In the data rows, 128 means zero.
Here is a table of points, one per row:
  093  095  058  077  101  103  124  122  158  131  161  142  125  119  131  103  120  147  096  226  167  147  112  111  065  086  070  090  130  138  144  000  132  136  125  137  141  132  148  141  119  188  138  171  167  182  127  151  096  113  121  103  120  131  116  118  116  123  210  116  138
  152  129  118  120  076  129  104  116  130  107  132  140  129  158  091  169  148  101  128  117  103  120  255  113  057  074  116  110  120  099  139  220  153  105  093  098  111  096  132  171  165  120  199  145  118  105  099  156  108  129  131  138  103  070  127  095  073  104  146  132  149
  123  099  141  114  125  100  170  162  106  130  143  152  171  176  180  120  102  072  113  060  102  109  106  124  118  128  104  108  138  086  140  080  102  124  153  115  139  108  112  143  201  072  165  149  142  133  057  117  147  141  122  109  124  079  100  080  100  081  150  122  085
  153  127  151  177  190  144  149  104  114  055  092  090  059  120  117  137  110  176  172  097  165  173  128  161  126  090  128  092  132  106  109  117  087  111  155  124  117  101  123  119  222  141  108  133  119  143  096  102  123  149  132  134  096  196  144  159  128  142  068  087  141
  089  074  067  047  096  084  090  099  132  182  133  112  108  145  081  129  146  169  143  091  150  147  171  169  131  128  177  046  121  077  111  108  100  111  101  121  126  126  113  113  104  105  148  106  130  153  126  136  179  140  137  124  160  176  198  159  202  159  105  136  122
  198  181  175  126  141  130  091  077  114  127  147  148  162  152  213  142  129  120  110  104  126  130  110  154  101  179  170  197  211  156  203  157  091  097  090  099  119  125  140  156  069  182  163  194  201  170  168  133  140  123  121  120  145  140  148  156  135  152  051  125  145
  072  100  052  066  070  106  151  142  122  111  111  141  100  117  116  151  139  101  178  091  170  137  094  155  121  118  143  195  110  112  108  102  092  155  092  119  115  150  117  175  145  098  109  097  164  136  161  187  150  142  103  162  154  083  126  214  151  174  118  111  147
  105  143  128  194  118  183  146  122  131  148  161  133  122  148  113  102  147  120  089  142  192  133  175  156  166  149  113  083  162  215  146  142  082  113  106  122  121  110  090  041  185  120  134  082  141  105  113  126  106  123  109  134  130  039  136  105  155  140  059  148  112
  045  046  106  102  081  138  089  083  142  114  167  141  105  118  129  134  141  141  135  078  153  160  069  098  170  185  147  179  128  104  111  166  134  126  142  107  139  075  097  171  172  140  168  131  124  165  167  147  120  157  196  133  154  103  121  138  146  099  135  158  147
  182  132  147  095  147  127  106  120  177  149  170  143  126  135  137  123  155  178  127  159  137  083  172  148  169  106  106  210  123  127  039  127  098  106  141  174  067  154  132  213  162  095  200  111  130  099  089  104  106  091  105  097  077  127  056  140  155  127  147  104  117
  134  164  160  102  105  098  107  128  128  095  137  150  096  191  113  067  091  098  086  189  087  119  096  099  111  126  115  188  106  090  105  145  137  107  112  091  150  175  151  078  192  132  037  104  093  072  057  055  086  088  159  162  154  155  168  168  131  175  091  150  150
  115  111  133  151  133  131  119  109  118  103  115  131  111  149  110  130  108  109  110  087  123  140  212  159  162  157  156  135  132  111  116  130  113  162  167  182  195  215  201  084  101  153  043  134  159  148  138  152  156  123  107  098  072  164  065  075  107  129  147  224  255
  110  117  079  076  136  116  098  139  104  118  080  165  116  131  136  156  158  177  134  080  125  147  125  124  171  138  060  197  086  153  159  141  120  074  100  093  142  129  104  068  149  114  184  137  152  135  160  137  177  178  152  159  134  168  133  110  134  156  174  150  146
  107  091  131  122  182  151  138  126  116  144  081  068  088  149  087  043  084  108  118  082  140  122  132  095  134  091  115  169  133  140  139  156  207  161  119  116  098  132  065  088  042  164  134  192  122  109  069  112  083  140  079  113  127  064  133  171  151  124  150  143  172
  085  069  114  103  082  068  110  111  105  101  121  066  176  090  227  120  147  155  166  217  132  146  200  166  133  155  151  136  160  120  068  131  117  095  129  122  088  111  120  048  109  078  129  142  116  138  171  158  167  168  170  179  154  104  174  147  107  167  145  157  169
  172  151  057  108  129  111  097  119  107  108  065  156  163  150  131  113  101  127  102  143  115  115  092  078  073  124  114  088  099  109  068  157  106  173  139  135  088  100  105  107  118  126  156  077  121  118  148  101  132  125  139  103  137  050  096  074  104  102  046  104  173
  139  109  142  147  167  140  136  133  133  141  166  084  193  163  109  120  147  183  146  067  144  174  080  110  103  127  148  168  111  157  118  082  151  128  106  115  133  188  126  173  188  079  129  102  099  103  156  140  120  066  080  095  081  122  160  094  058  120  101  130  097
  088  112  156  134  131  157  121  141  183  155  114  156  134  150  162  127  125  134  144  058  111  129  143  156  097  156  130  093  158  160  159  048  198  131  160  157  143  170  194  141  106  128  127  087  105  102  128  093  135  156  148  160  124  043  106  113  140  124  090  085  097
  106  112  102  140  105  140  117  134  128  124  097  104  156  036  109  126  092  063  108  083  104  153  113  142  156  079  097  194  133  119  168  090  175  161  118  159  063  046  133  105  155  150  117  114  126  125  104  079  101  082  120  078  112  176  135  113  132  192  115  161  125
  146  133  089  159  100  056  113  133  115  151  116  117  058  095  115  114  064  136  080  112  076  046  145  121  137  161  117  147  193  155  176  123  095  157  102  123  141  140  084  159  115  112  135  105  032  153  143  162  125  110  128  129  107  136  111  114  082  095  083  119  089
  149  117  162  152  184  176  137  134  165  143  137  158  183  102  124  144  111  088  109  189  130  118  205  074  134  144  105  145  124  104  128  120  144  125  071  119  131  128  134  106  128  083  082  088  112  150  112  186  147  173  147  111  154  184  102  148  133  095  070  092  094
  082  096  084  092  128  139  132  123  101  150  097  076  109  232  124  131  154  125  149  181  149  098  165  129  130  137  082  086  097  124  138  180  131  145  131  123  121  113  162  215  133  135  014  196  176  155  163  099  103  118  124  112  117  159  124  117  130  138  066  128  083
  163  186  173  141  159  142  138  108  124  163  148  121  150  114  180  153  175  133  130  062  144  088  108  135  095  101  062  084  061  085  137  095  130  137  137  159  169  088  101  175  138  100  073  087  047  103  110  118  100  134  119  129  165  128  140  157  150  172  163  187  243
  159  148  155  133  124  086  096  119  094  106  110  157  156  072  137  189  170  132  144  147  113  101  050  120  183  202  190  028  182  192  123  074  140  108  075  071  064  145  159  154  180  163  126  169  144  129  108  150  140  146  134  158  143  155  137  142  163  114  099  180  195
  111  129  159  106  162  105  097  075  059  079  105  106  135  012  124  127  109  102  101  158  117  145  187  165  163  131  131  116  075  127  143  144  135  115  143  132  141  140  138  178  194  225  095  169  134  131  144  126  156  126  126  162  166  044  128  107  100  082  136  076  091
  139  106  150  200  129  157  099  083  069  102  109  103  093  097  087  124  131  097  134  188  101  062  092  090  044  124  089  189  107  103  127  098  093  141  146  119  123  167  163  131  089  116  175  099  126  111  116  098  141  124  113  131  125  112  197  129  193  147  223  149  122
  182  120  150  118  114  133  170  205  187  148  160  127  098  098  052  065  086  118  130  156  090  122  084  097  089  094  081  073  109  120  130  163  159  120  177  166  144  127  118  126  165  123  158  182  174  203  204  191  176  123  129  130  118  075  160  166  191  184  055  185  153
  124  125  105  138  098  135  143  122  133  121  128  134  194  042  141  111  130  179  159  125  130  105  130  122  134  132  138  084  121  144  199  182  154  172  193  165  175  204  120  168  111  140  145  113  169  101  102  116  072  156  165  142  144  185  126  137  126  150  127  136  106
  163  144  169  159  108  089  122  133  109  073  103  102  112  168  104  096  137  139  177  062  199  176  108  204  160  184  076  109  088  110  092  197  142  139  120  126  095  124  158  109  062  177  134  126  130  175  114  140  113  096  128  132  154  172  133  107  124  119  186  088  089
  134  146  142  093  097  119  139  133  121  116  129  072  099  178  078  074  144  085  110  128  067  078  113  093  115  130  194  192  161  189  167  086  115  083  151  156  127  108  132  101  119  112  147  079  122  123  142  161  127  163  124  118  152  214  103  079  103  077  079  074  136
  130  166  145  140  087  112  157  176  144  188  096  151  114  083  156  133  151  158  190  186  163  170  152  109  091  143  150  180  147  126  091  169  139  108  133  121  186  126  099  163  170  132  115  104  095  119  121  081  108  101  032  072  090  175  115  095  161  096  133  114  108
  158  175  143  168  136  155  100  144  108  093  099  097  048  131  148  100  163  155  135  152  123  213  147  127  168  129  127  074  139  071  133  099  122  135  121  133  100  145  118  213  106  118  100  114  148  086  135  146  133  134  138  104  156  096  136  130  131  134  172  134  109
  106  139  114  175  182  202  164  166  165  177  135  149  162  136  151  125  101  109  082  070  105  105  136  134  075  146  145  124  134  094  084  145  094  119  109  116  076  135  122  063  211  168  128  174  131  088  178  168  126  134  151  170  177  216  121  138  135  102  202  131  102
  083  162  152  170  195  163  205  174  159  171  140  121  135  051  125  104  105  086  080  148  120  124  101  133  152  120  159  135  116  129  080  173  093  106  082  095  155  121  173  223  054  116  224  114  134  148  127  104  150  156  171  158  146  145  139  113  093  138  131  130  161
  147  148  134  157  111  151  107  089  112  124  070  089  122  142  100  170  135  142  145  211  174  167  000  209  169  121  130  175  099  076  097  082  131  109  127  148  165  118  124  109  078  138  114  180  125  101  111  151  123  148  143  153  118  107  103  108  105  102  085  142  092
  115  147  151  132  132  113  133  110  111  088  113  122  120  210  093  110  047  086  096  157  135  156  208  133  128  107  123  090  088  163  155  046  181  162  163  093  109  069  067  169  074  108  190  121  129  093  147  096  120  102  120  147  116  188  106  154  148  137  152  170  132
  098  075  102  133  153  131  164  179  141  107  184  205  191  143  155  198  140  159  115  114  097  142  119  110  114  098  122  168  147  153  125  162  094  090  164  131  100  104  114  184  000  147  029  110  079  097  094  139  141  118  141  161  148  143  169  127  157  113  109  145  113
  173  193  146  149  080  090  118  109  119  129  113  114  162  178  140  163  144  158  140  049  103  087  163  047  155  072  164  109  125  127  039  077  066  067  081  127  181  144  164  102  110  183  105  148  157  177  151  116  119  145  151  120  128  076  150  170  149  149  167  128  086
  159  119  120  088  097  162  102  112  147  129  125  137  117  092  101  098  101  072  096  111  107  105  067  107  131  152  158  053  201  200  124  196  125  097  116  155  149  115  109  152  101  062  067  114  115  104  132  118  149  123  108  123  089  158  119  127  085  129  239  074  101
  105  144  141  108  118  082  108  090  127  133  175  120  116  063  158  139  130  128  094  094  121  114  050  103  077  043  102  091  088  110  128  218  143  136  126  087  094  119  127  038  086  089  090  114  156  118  137  126  134  127  111  110  090  145  062  103  114  082  099  117  098
  178  180  136  122  182  126  182  162  168  151  153  126  118  119  080  137  114  166  150  159  146  134  147  169  147  173  207  198  151  167  204  128  143  154  143  089  098  066  109  086  159  079  046  117  145  160  137  121  121  128  162  108  120  036  113  116  131  116  227  120  114
  149  151  117  125  127  142  126  140  114  136  153  154  104  090  143  157  186  131  143  086  160  137  172  126  137  132  132  161  145  176  133  092  206  232  206  193  202  167  170  078  118  121  151  171  131  114  113  109  141  119  147  153  148  170  175  152  121  116  078  098  097
  149  130  135  088  152  156  161  165  146  123  148  126  104  091  121  170  157  145  180  143  121  138  143  113  137  171  135  065  119  077  130  093  075  093  123  127  154  138  147  029  066  108  201  118  086  091  117  095  056  050  077  072  092  102  096  140  108  125  111  110  093
  100  119  124  136  158  104  130  126  121  133  128  133  157  247  171  187  137  136  127  219  121  142  069  127  163  102  154  103  161  159  198  231  177  191  170  216  185  172  194  094  188  159  210  099  081  124  120  136  141  128  122  122  150  113  138  163  148  146  189  118  124
  094  101  142  177  130  180  155  165  155  186  195  220  164  177  160  127  148  116  157  183  099  105  117  144  171  114  127  103  094  101  132  101  140  143  101  087  079  096  050  101  108  157  117  137  152  164  146  120  163  142  118  130  092  132  118  089  054  113  130  073  134
Along one direction, these points spread out more than along any other. Take the direction at right angles to it along which they spread out most. Then take the direction at right angles to both along which they spread out most. Go by this last direction. For each point below, how far along it does it lie, from 0 to 99? 50 is the average, and the first point above lies past it. One standard deviation of the points above along it is 16.
  105  144  141  108  118  082  108  090  127  133  175  120  116  063  158  139  130  128  094  094  121  114  050  103  077  043  102  091  088  110  128  218  143  136  126  087  094  119  127  038  086  089  090  114  156  118  137  126  134  127  111  110  090  145  062  103  114  082  099  117  098 68
  139  109  142  147  167  140  136  133  133  141  166  084  193  163  109  120  147  183  146  067  144  174  080  110  103  127  148  168  111  157  118  082  151  128  106  115  133  188  126  173  188  079  129  102  099  103  156  140  120  066  080  095  081  122  160  094  058  120  101  130  097 37
  072  100  052  066  070  106  151  142  122  111  111  141  100  117  116  151  139  101  178  091  170  137  094  155  121  118  143  195  110  112  108  102  092  155  092  119  115  150  117  175  145  098  109  097  164  136  161  187  150  142  103  162  154  083  126  214  151  174  118  111  147 69
  111  129  159  106  162  105  097  075  059  079  105  106  135  012  124  127  109  102  101  158  117  145  187  165  163  131  131  116  075  127  143  144  135  115  143  132  141  140  138  178  194  225  095  169  134  131  144  126  156  126  126  162  166  044  128  107  100  082  136  076  091 46
  106  112  102  140  105  140  117  134  128  124  097  104  156  036  109  126  092  063  108  083  104  153  113  142  156  079  097  194  133  119  168  090  175  161  118  159  063  046  133  105  155  150  117  114  126  125  104  079  101  082  120  078  112  176  135  113  132  192  115  161  125 68
  178  180  136  122  182  126  182  162  168  151  153  126  118  119  080  137  114  166  150  159  146  134  147  169  147  173  207  198  151  167  204  128  143  154  143  089  098  066  109  086  159  079  046  117  145  160  137  121  121  128  162  108  120  036  113  116  131  116  227  120  114 39
  172  151  057  108  129  111  097  119  107  108  065  156  163  150  131  113  101  127  102  143  115  115  092  078  073  124  114  088  099  109  068  157  106  173  139  135  088  100  105  107  118  126  156  077  121  118  148  101  132  125  139  103  137  050  096  074  104  102  046  104  173 72
  082  096  084  092  128  139  132  123  101  150  097  076  109  232  124  131  154  125  149  181  149  098  165  129  130  137  082  086  097  124  138  180  131  145  131  123  121  113  162  215  133  135  014  196  176  155  163  099  103  118  124  112  117  159  124  117  130  138  066  128  083 59
  085  069  114  103  082  068  110  111  105  101  121  066  176  090  227  120  147  155  166  217  132  146  200  166  133  155  151  136  160  120  068  131  117  095  129  122  088  111  120  048  109  078  129  142  116  138  171  158  167  168  170  179  154  104  174  147  107  167  145  157  169 56
  115  147  151  132  132  113  133  110  111  088  113  122  120  210  093  110  047  086  096  157  135  156  208  133  128  107  123  090  088  163  155  046  181  162  163  093  109  069  067  169  074  108  190  121  129  093  147  096  120  102  120  147  116  188  106  154  148  137  152  170  132 73
  107  091  131  122  182  151  138  126  116  144  081  068  088  149  087  043  084  108  118  082  140  122  132  095  134  091  115  169  133  140  139  156  207  161  119  116  098  132  065  088  042  164  134  192  122  109  069  112  083  140  079  113  127  064  133  171  151  124  150  143  172 76
  147  148  134  157  111  151  107  089  112  124  070  089  122  142  100  170  135  142  145  211  174  167  000  209  169  121  130  175  099  076  097  082  131  109  127  148  165  118  124  109  078  138  114  180  125  101  111  151  123  148  143  153  118  107  103  108  105  102  085  142  092 44
  163  186  173  141  159  142  138  108  124  163  148  121  150  114  180  153  175  133  130  062  144  088  108  135  095  101  062  084  061  085  137  095  130  137  137  159  169  088  101  175  138  100  073  087  047  103  110  118  100  134  119  129  165  128  140  157  150  172  163  187  243 52
  149  130  135  088  152  156  161  165  146  123  148  126  104  091  121  170  157  145  180  143  121  138  143  113  137  171  135  065  119  077  130  093  075  093  123  127  154  138  147  029  066  108  201  118  086  091  117  095  056  050  077  072  092  102  096  140  108  125  111  110  093 41
  159  148  155  133  124  086  096  119  094  106  110  157  156  072  137  189  170  132  144  147  113  101  050  120  183  202  190  028  182  192  123  074  140  108  075  071  064  145  159  154  180  163  126  169  144  129  108  150  140  146  134  158  143  155  137  142  163  114  099  180  195 28
